(in the rows, 128 means zero)
Each named move below is a turn or a mirror, shown by a few rows before and after it. Which moves, in which order, take the first row of each later pair to the second? The first pair is answered.
J521 (before => after):
[173 115 154 125 138 126 137 154 142 108 143  99 158 135  90 154] => [170 117 153 130 132 134 138 155 142 113 143  97 164 131  94 155]
[124 126 118 163 102 174 140 119 142 143 118 133 135 122 103 144] => [115 113 120 151 107 132 126 116 160 121 123 132 108 165  89 140]
[119 131 123 126 146 127 108 128 115 140 137 103 179 136 151  91] => [117 126 119 119 149 105 105 134 122 124 139 100 158 157 143  89]
[128 131 145 138 125 142 132 130  97 114 123 131 110 117 116 102] => [126 127 149 133 122 132 129 126 106 108 121 129 105 121 113 104]
J4 (before => after):
[116 126 111 145 136 138 124  96 133 173 102 131 120 139 123 129] => [116 134 113 111 154 118 129  92 115 134 112 123 118 137 150 119]
[128 144 105  93 138 108 152 126 138 110 127 116 111 113 160 144] => [120 112 147 140 130 118 105 148 137 128 141 103 138 157 110  89]
[146 125 157 119 150 109 131 132 109 123 148 102 183 137 142  87] => [159 118 132 156 120 145 158 133 144 183 118 130 164 111 113 146]
J529 (before => after):
[101 137 105  79 144 103 162 111 145 139 149 123 105  78 164 175] => [102 116 127  97 144  83 129 146 178 154 178  85 129 125 154 159]
[103 116  71  56 183 103 123  76  92 111 119 116 180 134 197 118] => [103  95 101  75 176  91  95 105 111 119 148  87 197 178 170  98]
[154 127 167 134 115 105 113 143 115  80 148 122 123 145 106  98] => [152 138 152 125 116 118 135 120 100  72 125 150  99 108 111 108]
[127 134 142 132 142 130 132 108  78  93 127 150 112 110 121  87] => [128 149 107 105 148 133 152  95  93 105 123 146 124  97 166 117]
J64 (before => after):
[104  92 132 163 108 129 121 152 128 127  93 138 102 129  74 137] => [108 106 127 146 114 116 136 145 125 106  95 145  78 126  86 149]
[134 133 154 128 106 159 139 111 128 133 144 146 114  85 101 135] => [134 142 136 110 109 151 143  97 122 129 143 152 111  80 115 135]
[119 116 111 115 133  96  98 124 137 125 141 100 146 180 146  95] => [128 107 136 136 124 104  97 147 145 126 151  95 151 180 128  94]
Then:
Between the rows of a pair lie 2 to 3 moves.
[109 112 139 174 106 117 115 127 119 161 128 119 148 145  77 113] => [119 125 171 150 118  88 132 146  99  93 150 114 110 139  91 120]
J64 J4 J4
[136 123 135 148 148 161 116 116  99 135 111 132 126  96 101 100] => [133 116 137 117 161 124 105 112 106 100 124 123 107 131 104  89]
J4 J4 J521
[149 130 128 123 121 129 141 133 135 119 122 142 114 118 134 149] => [129 120 134 119 130 128 118 112 108 113 120 139 129 135 127 104]
J64 J4 J529
[120  79  53 172  48 151  82  52 151 198  47 200  90 169  45 123] => [ 99 121   2  53 115 102  78   6  99 133  73 149 148 167 170  68]
J64 J4 J64
[ 94 116 140 172 104 155 142 128 114 119 121 157 132 138 105 106] => [102 121 156 159 110 136 149 131 106  86 133 155 113 136 115 104]
J64 J4 J4
[121 142 129 162 105 166 112 150 156 158 132 115 154 124 103 142] => [122 138 134 140 108 118 120 153 172 111 142 123  95 161  99 158]
J521 J64
[126 110  91 158 119 168 127  90 120 198  88 148 189  94 149  95] => [118  98 114 151 126 156 106  95 102 178 106 128 203 117 145  55]
J4 J4
[128 155 113 131 126 158 160 125  91 112 108 151 116  70 140 147] => [132 140 125 160 112 164 153 133 100 128 103 155 112  78 111 145]
J4 J4 J64
[113 170  67  86 126 134 162  78 109 142  82 160 106  83 164 153] => [ 96 161  86  72 148 126 123  65  72 120  97 136 145 114 165  83]
J4 J529 J529
[154 138 122 155 108 194 133 126 109 142 101 177 147  77 110  98] => [158 139  86 134 118 168 125 149 168 176 132 125 188 102 164 128]
J529 J529
[ 95  97 149 160 114 148  82 126 109 141 133 105 182 161  90  45] => [ 90 120  98 103 114 104 138  67 105  81  90 169  61 148  94 104]
J529 J4 J521
[135 118 115 121 113  69 132 159 161 100 136 121  73 153 114 167] => [134 131  91 140 112 129 125 166 153 175 138  90 183 102 158 151]
J64 J521 J529
[141 158 120 101 140 135 169 132 157 124 128 125 128 109 150 174] => [115 129 156 125 146 138 114 118 110 108 131 115 160 151 103  76]
J64 J4 J529
[159 142 107 132 119 149 142 112 140 134  92 208 107 111 169 142] => [149 116 122 158 104 132 115 118 160 141  89 205  96 157 129 132]
J521 J4 J4
[109 176 171 111 121 117 168 137 110  87 143 164 157 105 164 120] => [ 99 130 186 155 100 101 135 149 140 105 148 159 145 170 104 101]
J4 J521
